Each scene shows the same named points in several views, each turned, perhaps mirrored, and shifted as a whole.
A view may leave some points out, and in a few views one point is out of place. Which views, in the order they come, and which point in each? Write none if none.
Scene 1:
panel a:
  dekep [ 1.73 -1.46  0.56 -1.37  1.92  1.33 -1.06 -1.32 -0.33  0.40 -1.56 -1.03]
  Kefe [ 1.73 -1.34  0.02 -0.79  0.97  1.39 -1.99  0.02  0.68  0.66 -0.12 -0.67]
  Feka [ 3.01  0.75 -0.40  0.42  0.51  1.86 -0.86 -1.27  1.19  1.52 -0.09 -0.51]
  lusug [ 2.17 -0.67  0.29 -1.32  1.23  0.14 -0.56 -0.99  0.35  0.87 -1.98 -0.94]
  para [ 0.66 -0.71  0.56 -2.07 -0.47 -0.24 -1.00  0.38  0.99  1.68 -1.08 -0.65]
  mudav [ 2.30 -1.39 -0.18 -0.36  1.23  0.20 -1.75  0.63  0.70  0.26 -0.81 -0.92]
  luzup [ 2.29 -1.38 -0.32 -1.19  1.37  0.83 -1.13 -1.51  0.29  1.13 -0.23 -0.43]
  mabu [ 1.75 -0.79 -0.50 -1.27  0.69  0.86 -0.85 -1.10  0.42  0.75 -0.10  0.08]
  sapop [ 1.44 -0.60  0.21 -1.84  0.09 -0.06 -1.54  0.81  1.59  0.70 -1.53 -0.69]
  tipo [ 2.34 -1.60 -0.06  0.08  1.29  0.79 -1.74  0.18  0.32  0.86 -0.15 -1.09]
panel b:
  Feka [-2.35  0.55 -3.56  7.39 -1.90  0.27  4.19 -3.26  2.98 -3.04 -2.46 -6.32]
  Kefe [-2.70 -0.19 -5.05  6.69 -0.50  2.22  3.48 -3.95  3.83 -3.13 -1.27 -6.08]
  para [-2.22 -1.55 -6.19  6.92 -1.49  1.42  4.79 -3.60  5.28 -3.02 -0.79 -4.51]
  sapop [-1.61 -1.77 -6.10  7.26 -0.91  1.59  4.67 -3.95  4.14 -2.87 -0.64 -5.31]
  tipo [-2.85 -0.51 -4.64  6.01 -0.43  1.58  3.52 -4.00  3.56 -3.81 -0.91 -6.53]
  mudav [-2.18 -1.04 -5.17  6.37 -0.53  1.72  3.83 -4.32  3.46 -3.74 -0.43 -6.68]
  mabu [-2.60  0.12 -4.83  7.21 -2.39  2.01  3.66 -3.77  4.14 -3.14 -1.04 -5.93]
  lusug [-1.93 -1.48 -4.06  7.22 -1.77  1.47  3.76 -3.13  4.22 -3.07  0.25 -5.73]
  luzup [-2.97 -0.25 -4.25  6.70 -2.21  2.15  3.07 -3.52  3.65 -3.28 -0.65 -5.79]
panel c:
  sapop [ 0.39  3.00  1.51  0.13  3.84 -1.69  0.80  0.47  1.70  2.20 -2.96 -6.36]
  lusug [-0.44  3.64  1.64  0.37  3.79 -0.05 -0.22  0.23  0.40  2.98 -2.53 -7.07]
  tipo [-1.23  2.85  0.33  0.91  4.11 -0.83 -0.32 -0.78  1.11  1.08 -2.64 -7.63]
  luzup [-1.45  3.91  1.25 -0.02  4.17  0.01 -0.92  0.16  1.05  1.47 -3.32 -7.84]
  Feka [-0.23  3.84  1.22  2.32  5.36  0.87 -0.14  0.13  0.89  1.06 -4.40 -7.77]
  para [ 0.65  3.71  2.20 -0.54  3.81 -1.54  0.73 -0.55  1.98  2.51 -3.38 -6.80]
  mabu [-0.58  3.85  1.21 -0.12  4.06  0.27 -0.75  0.22  1.45  1.31 -3.68 -7.15]
  mudav [-0.78  2.51  0.39  0.80  3.74 -1.25 -0.18 -0.18  1.02  1.40 -2.55 -6.87]
  dekep [-1.83  3.05  0.86  0.33  3.62 -0.77 -0.72  0.13  0.32  2.31 -1.86 -7.54]
  Kefe [-0.93  3.18  0.64  0.28  4.40 -0.64  0.20 -0.12  1.69  0.75 -2.74 -7.52]
panel d:
  lusug [-1.00 -1.39 -0.39  0.72 -1.14  1.77 -3.72  0.48 -0.07 -1.50 -0.29 -0.93]
  tipo [-2.10 -1.43 -0.26  0.37 -2.57  2.17 -2.80 -0.12  0.81 -0.81  1.00  0.32]
  Kefe [-1.67 -1.36 -0.69  0.54 -2.89  1.76 -3.08 -1.12  0.31 -0.88  0.61  0.14]
  sapop [-0.84 -2.61  0.50  0.07 -2.59  1.86 -3.87 -1.10 -0.34 -2.16 -0.34 -0.57]
  dekep [-1.08 -0.78 -0.94  1.77 -1.30  1.32 -3.31 -0.08 -0.16 -0.96  0.70 -0.73]
  mabu [-1.75 -1.37 -1.49  0.29 -2.75  1.33 -3.91 -0.16 -0.14 -0.58 -0.45 -0.25]
  Feka [-1.63 -0.49 -2.03 -1.22 -2.27  2.36 -2.67 -0.30  1.41 -0.76 -1.31 -0.12]
  para [-0.66 -1.85  1.03 -0.19 -3.14  1.37 -4.00 -0.49 -0.96 -1.54 -0.80 -0.95]
  mudav [-1.86 -2.32 -0.15  0.40 -2.40  2.23 -3.21 -0.26  0.69 -1.50  0.94  0.20]
  luzup [-2.05 -0.96 -1.16  0.78 -2.02  1.63 -3.85 -0.04 -0.01 -0.16 -0.07 -0.18]
panel e:
  dekep [ 0.65  3.05  5.96 -1.04 -6.39 -1.02  1.67 -3.28 -0.34 -4.45  1.07 -4.66]
  lusug [ 0.06  3.27  4.50 -0.53 -6.58 -1.17  2.12 -3.42  0.19 -4.07  1.62 -4.14]
  mudav [-0.09  2.75  4.82 -1.39 -7.55 -1.30  2.92 -1.73 -1.10 -4.52  2.29 -4.17]
  sapop [ 0.49  3.56  3.41 -1.32 -6.02 -1.24  3.22 -2.23 -1.13 -3.95  2.44 -3.39]
  para [ 0.55  3.74  2.85 -0.83 -5.29 -0.93  3.06 -2.53 -0.92 -5.20  2.07 -3.37]
  Feka [-1.24  3.67  4.86 -1.86 -6.84 -2.22  1.26 -3.05  0.54 -5.42  4.30 -4.60]
  mabu [ 0.46  2.47  4.97 -1.37 -6.16 -1.45  2.42 -3.30 -0.04 -5.63  2.93 -3.98]
panel f:
  dekep [ 1.11 -1.92 -0.91 -1.40  4.43  2.49  2.84 -2.45  4.35  1.46  5.24  1.33]
  lusug [ 0.26 -1.32 -1.14 -1.82  4.03  1.98  3.52 -2.59  4.60  2.76  5.17  1.36]
  mabu [ 0.93 -0.84 -0.84 -0.69  3.96  1.04  3.90 -2.64  3.29  1.76  5.87  1.21]
  luzup [ 0.86 -1.14 -0.27 -1.08  4.36  1.53  4.04 -2.66  3.43  1.40  5.34  1.54]
  Feka [-0.59  0.11 -0.23 -2.18  3.93 -0.52  3.26 -2.60  3.62  1.03  6.16  1.36]
  tipo [ 0.80 -0.87 -0.80 -1.94  2.53  1.77  3.83 -2.58  3.46  0.56  4.90  1.91]
  para [ 1.25 -0.16 -2.78 -1.92  3.36  1.92  3.96 -3.42  3.04  3.48  5.63  1.21]
Views with a point moved: panel c
  moved in panel c: dekep
Scene 2:
panel a:
  Zudim [ 0.24 -0.11  0.81 -1.11 -2.89 -0.75  2.81]
  Zofuz [ 0.21 -0.43  0.39 -1.22 -2.64 -0.77  3.08]
  sov [-0.18 -0.60  0.58 -1.51 -0.44  0.74  3.06]
  ledi [ 0.20 -0.27  0.51 -1.35 -2.84 -1.04  3.04]
  Movi [ 0.18 -0.50  0.61 -0.97 -2.68 -0.26  2.97]
panel b:
  fibo [-0.75 -3.25  2.18 -1.94 -1.72 -0.86  1.65]
  ledi [ 0.34 -3.93  1.67  0.88 -2.69 -2.02  2.23]
  Zudim [ 0.44 -3.78  2.03  0.89 -2.36 -1.84  2.41]
  Movi [ 0.39 -3.42  2.19  0.50 -2.77 -1.76  2.44]
  mera [-0.66 -3.14  2.17 -1.60 -2.04 -0.88  1.78]
  sov [-0.78 -3.08  1.98 -1.49 -2.05 -0.89  2.10]
  Zofuz [ 0.20 -3.63  1.76  0.56 -2.87 -1.92  2.18]
panel c:
  mera [-0.62 -0.28  1.47  0.96  1.28 -1.28  1.44]
  Zudim [-1.84  1.47  3.51  0.97  1.49 -0.38  0.99]
  Golo [-1.42  1.43  3.32  0.81  1.50 -0.62  1.06]
  ledi [-1.75  1.58  3.43  0.99  1.26 -0.52  0.53]
  fibo [-0.66 -0.56  1.25  1.30  1.26 -1.48  1.50]
  sov [-0.89 -0.41  1.41  0.79  1.27 -1.06  1.20]
  Zofuz [-1.46  1.38  3.27  0.81  1.16 -0.52  0.60]
panel d:
  Golo [-0.23  2.92  0.05 -0.22 -0.98  1.94 -3.74]
  fibo [-1.03  2.33 -1.79 -1.02  0.44  2.02 -2.11]
  ledi [ 0.05  2.82  0.04 -0.08 -1.68  1.71 -3.72]
  mera [-0.79  2.36 -1.64 -0.97  0.35  2.04 -2.54]
  Zudim [-0.35  2.88  0.09 -0.08 -1.45  1.83 -3.81]
  sov [-0.82  2.36 -1.92 -0.68  0.25  2.01 -2.70]
  Zofuz [ 0.05  2.73 -0.24 -0.17 -1.34  1.74 -3.73]
  Movi [-0.24  2.82 -0.22 -0.30 -1.01  1.79 -4.11]
panel e:
  sov [ 3.05 -2.18 -1.71 -1.00 -0.50  1.79  2.02]
  Movi [ 3.10 -1.36 -2.33  0.33 -0.14  2.46  0.17]
  Zofuz [ 3.01 -1.15 -2.02 -0.01 -0.37  2.52 -0.06]
  Golo [ 2.73 -1.18 -2.11  0.25 -0.46  2.29  0.00]
  fibo [ 2.51 -2.24 -1.49 -1.17 -0.45  1.86  2.49]
  Zudim [ 2.89 -0.83 -2.35  0.44 -0.30  2.34  0.01]
panel f:
  fibo [ 1.14  1.84  3.74 -1.65 -0.14  4.22  2.41]
  mera [ 0.97  1.46  3.61 -1.53 -0.52  4.19  2.53]
  Golo [-0.35  0.78  4.22 -0.15 -2.15  4.71  2.91]
  Zofuz [-0.43  0.64  3.78  0.08 -1.98  4.75  2.76]
  sov [ 0.87  1.52  3.35 -1.62 -0.69  4.27  2.33]
  ledi [-0.62  0.71  3.87  0.42 -2.08  4.91  2.70]
  Zudim [-0.38  0.84  4.07  0.09 -2.30  5.18  2.89]
  Movi [-0.18  0.50  3.91 -0.27 -2.10  4.96  3.00]
panel g:
  Golo [ 1.88 -4.08  4.04  1.28  1.24 -5.64  0.44]
  sov [-0.05 -3.43  4.66  0.47  1.42 -6.92  1.00]
  fibo [-0.47 -3.88  4.78  0.53  1.33 -7.02  1.41]
  mera [-0.12 -3.55  4.57  0.69  1.40 -6.85  1.28]
  Zofuz [ 2.00 -4.15  3.91  1.04  1.61 -5.77  0.29]
  Zudim [ 2.10 -3.49  4.58  0.53  1.15 -6.12 -0.32]
Views with a point moved: panel g
  moved in panel g: Zudim
